0: [132 121 177 144 188 143 114  75 119 177  98 148 187 166 145]
1: [176 171 131  93  93 161  68 190 150  94  65 118  61 159 189]
2: [182 102 158 172 137 174 174 152 186 128 184 167 150 130 162]
3: [ 96 190 100 156  82 123 119 164  83 136  71 114  91  96 102]
4: [ 86  83  93 129  59 111 141  66 101 147 100 111 115 182  63]
5: [ 80 180 109 140  85 102 197 131 124 134 196  74 137  94 143]
6: [189 156 161 141  79 178 111 148 189 112  90 193  76 131 166]
7: [ 95  71  65 180 136 173 106 187 177  71 154 129 152 141 105]
8: [184  80 163 167  77 167 115  98 156 163 123 187  66 151 163]
9: [ 99 170  89 176 120 165  87 195 170 121 149  71 138 106 195]
10: [114 197 105 128 120 141 179 190 102 117  89  96 104 175  90]
11: [168 128 129  96  75  96 114 127  98  99  72 101  65 109 128]
12: [181  77 147 178 110 176 109 175 192  72 164 153 169  99 164]
13: [ 70 110  85 138 154  71 150 114  70 167 178 142 122  78  89]
14: [124 184  96 139 115 142  82 185  81  78  91 105  89 136 142]
15: [135  98  95 146  96  90 173 125 148  97 147  65 114  70 156]
16: [141 171 124 123 129  92 148 180  98 133 110  98  71 158 157]
17: [137 106 129  72  81 156 117  95 103 124 124 129 101 169 146]
18: [ 85  63  68 141 105 139  84 147 161  88 131 131 139  82  88]
19: [177  85 142  87 157 163 118 182 159 118 125  86  77 179 193]
20: [170  73 117 183 126 184  81 166 186  67 159 159 158  80 160]
21: [ 72  61  65 154 149 132  63 154  71 111  96 108  93 103 174]
22: [149 137 112  89 146 137 144 111  76 147  73 138  85 171 135]
23: [185  64 150 190  83 195  85 170 184  68 153 167 113  89 172]
24: [124  84  80 162 154  85  97  89  89 129 187  93 168  78  82]
25: [ 74  93 155  91  59 159 170 121 164 159 112 143 134  67  87]
26: [151 137 135  83  78 137 192 148 136 104 126  67  78 146 149]
27: [193  99 148 187  87 193 105 182 194  63  78 185 116 162 169]
28: [183 124  91 191 115 185 160 179 188 107 111 163 109 107 155]
29: [121 181 186 136 184  89 195 111 153 191 175 169 185 190  62]
30: [ 77  75 118 110  76  63 115 137 125 135 195  84 148  66 140]
31: [168 113 168  67 168  96  77  80  68 150  71 136  74 179  69]
32: [143 165 174  62 169 162 133 118  99 168 114 155 128  88 136]
33: [113 121 130  70 132  61 146 161 147 119 146  63 143 138 170]
34: [165 153 113  68  97 134  76  64  69 127 115 125  70 187  64]
35: [112 142 109  74  76 105  88  86  73 154  93 145 119  75 127]
36: [115  79  78 179 139 172 173 177 178 112 162 130 144 137 114]
37: [188  86  99 194  64 190 112 167 187  70 141 160  87  85 154]
38: [ 62 168  72  66  98 103 167 154 174  60 148 117 164  65  92]
39: [161 146  98  77  66 123  74 122  92  65  64 115  70 114 121]
40: [ 78  88  63 158 140 116  62  61  67  90 154  77 163  68  76]
41: [ 80  62  92  89 116 131  73 140 116  95 173  87 104  97 178]
42: [118 170 107 184  87 158 170 192 183 100  62  83 115 160 196]
43: [120 166 165 100 172  79 156  87 118 172 139 150 163 147 120]
44: [ 81 164 197 127 196 115  86  89 110 193 109 195 196 196  83]
45: [197 134 143 195 145 196 110 163 195  66 138 196 131 156 188]
46: [161 195 120 168 108 126 103 186 163  86 158  94  96 118 166]
47: [ 82  95 108  76 124  64 105 157 151 108 150  68 146  89 180]
48: [138  93 187 102 189 133 121  73 137 194 183 174 191 195  61]
49: [169  89  94 172  94 149 165 119  68  88  80  91  74  95  95]
50: [154 132 168  99  78 184  92  69 171 164 151 180  61 120 129]
51: [117  84 197 173 195 130 108  96 105 195 161 185 195 197  74]
52: [111 179  90 122 117  65 127 159 120 109 106  83 137 115 123]

[116 172 182 159 186  94 178 106 135 188 161 156 186 177  99] 29 43
[112 161 191 106 192  99 168 105 151 195 173 179 192 193  61] 29 48
[121  65 194 163 194 168  65  68  95 190 168 184 193 189 114] 51 48
[109 159 190  85 184 118 136 104 147 185 152 165 184 184 120] 43 44
[ 98  60  77 186 152 180  72 165 180  84 156 140 161 113 129] 7 20
[ 65 124 186 108 180  86 178  85 133 182 157 170 181 124 139] 43 29
[118 187  89 120 122  97 107 180 158  93 105  90 125 134 165] 52 46
[ 66 112 160  60 163  61 109  90 125 148 142 113 160 170  65] 43 48
[163  79  75 162  98 171 132 147  59  90  69 109  59 100 176] 49 21
[ 71 145 193 113 192  82  90  93 128 189 155 166 192 188 109] 44 43
[108 150  73 139 167  69  95  73  87 152 167 120 175  86  73] 24 13
[179  91  88 175 134 162 130  83  61 142 126 107  67 121  80] 49 22
[ 60 103 172  98  60 139 134  64 162 176  96 175 147  60  86] 25 35
[ 64 175 180 145 178  59 180 106 141 176 108 148 178 114 110] 43 29
[146 194 141 134  94  79  71 188 173  76 186  96 121 153 169] 46 9
[133 152 166  99 169  87  76 115  84 137  69 127  81 161  70] 31 22
[110 112 169  92 170 110  73  85  69 151 124 134 100 131  78] 31 34
[196 135 161 187 113 189  98 122 181 130  87 194  69 141 170] 6 8
[169 133 146  59  84  78  94  77 126 141 127 125  97 188  64] 34 31
[ 74 129 170 136 173 117 141  60  79 174 163 164 170  79 146] 43 0
[101 176 102  62  89 136 160 146 160  75  60 121 108 154  69] 10 52
[190 148 151 192 109 195 191 183 187 106  87 161  93 152 175] 28 6
[122 149 192 171 190 110 175 107 143 188 166 147 190 189  78] 29 51
[167 130  90 154  69 172 146 145  72 102 107  80  63  76 153] 49 11
[155  63 111 121 150 111  78  97 117  94 171  78 107 148  76] 24 41
[ 92  67  60 164  68 141 149 149 131  83 178  82 133  62  75] 18 15
[ 86 131  74 120 158  80 108 107  85 114 189  75 159  97  84] 24 40
[ 89  81 146  75  80 171 151 133 162 159  88 150  92 150  80] 25 17
[153 187 139 170 111 133  80 194 172  80  83 102 112 108 194] 46 1
[126 196  88 170 112  62 132 193 165 104 122  89 150 130 155] 52 46
[147  74 127  74 144 153 131 165 109  97 102  85  73 163 186] 19 17
[ 94  71  84  76 108 122  96 120  93  87 109  87 103  96 147] 41 21
[114 193  87 174  64 132 154 174 150 150  66 110  79  77 134] 3 42
[ 88  94  63 157 160 129 124  76 107 140 190  73 172 107  77] 24 40
[180 156 171  73 164  86 187  82 144 171 180 171 162  88 184] 43 32
[ 59  68  59 157 138  95 140 162 167 122 147 123 171  59  93] 18 36
[ 99  90 128  94 114  97 162 183 156 115 143  62 142 140 191] 33 47
[162  59  81 186  86 177  99 160 169 109 136 143  98  83 101] 37 18
[ 81 150 180 105 171  80 164  81 144 179  74 186 174 126 133] 43 0
[ 67 116 181  83 178  77 143  74 114 181 129 169 179  80  94] 43 13
[ 90 135 127  70 101  77 169 176 152  82 135  60 157 128 165] 33 47
[128  95  76 123 164 119  77  62  74 158 152 121 173  84  68] 24 40
[ 73 152 126 160 162  73 145 103 109 165 193 135 154  64  97] 13 24
[129 145 107 107  70  93 126 144 126  96  94  78  80  86 125] 11 52
[ 63 131 178  79 176  68 135  76 124 179 140 172 177  75  97] 43 13
[147 140 121 130  69  92 175 138 148 107  97  71  68 137 123] 26 11
[183 122 159 185 133 192 185 150 185 121 165 166 127 122 183] 2 28
[166 125 122  96  73 113  89 100  86 129 114 136 119 172 119] 17 34
[155 190 111 115 122 148  85 175  62 118  91 120  86 119 116] 14 3
[148  85 108 126 121  84 128 134 127 115  64  98 113 116 145] 11 15
[170 117 100 153 118 155  86 146  65 102 141  99  65 128 142] 14 49
[127 109 153 104  90 183 107 117 173 164  61 175  69 145  89] 50 8
[ 76  59  62 135  93 158  59 119  70  65 193 103 103  60 167] 41 21
[ 97 189 122 156 156  91 186 172 132 142 168  66 143  65 152] 5 52
[144 165  80  68  91 117  70 129 112  59  97 102  78 147 131] 39 11
[165 154 189 129 187 108 187 108 145 196 113 177 188 196  59] 29 43
[106 185 125  78  80  64 104 157 145  74 100  68 145 163  72] 52 33
[ 69  81  77 109  97 147 106 118  88 103 194  76 135 105 151] 41 30
[191 177 169 150 117 181 190 110 172 156  76 187  67 178 185] 6 8
[125 169 167 153 177 104 166 116 132 146 137  89 176 125 159] 43 0
[192 174 149 195 148 194 197 151 194 130 187 170 144 108 186] 2 28
[ 60  70 145  82 106 178 137 125 168 155 134 153 135  62 111] 25 18
[171  67 134 177  91 188  70 169 179  60  95 157 132 161 144] 27 23
[188 100 160 189 153 187 144 139 190 139 171 181 154 115 181] 2 12
[ 92 136 154  80 112 175 192 121 176 167 121 158 111 120 108] 25 32
[131 183 116  63 147 124  59 152  89  62 123 110  95 159 107] 14 39
[122  76 130 111 141  75 155 171 119 139 138  67 110 132 182] 33 47
[104 143 141  79 160  67 125 123  79 163 103 142 129 121  96] 43 22
[107 111 178 132 174  71 151  79 117 180 113 178 176  91 112] 43 0
[ 79 160 134  90 162  60 157  91  97 160 176 131 170  98 147] 43 13
[176  88 194 159 197 166  97  78  82 196 127 197 196 194  81] 51 48
[173 148  94 114 155 165 111  92  92  92 177  94 118 157  79] 34 17
[119 169  73 160 161 120 168 105 111 106  72  73 139 118 115] 52 10
[113  62 159  81 165 130  90 113  64 145 116 124  82 123  77] 31 22
[ 72  76  64 168 151  81 116 149 163 132 142 122 142  90  68] 18 24
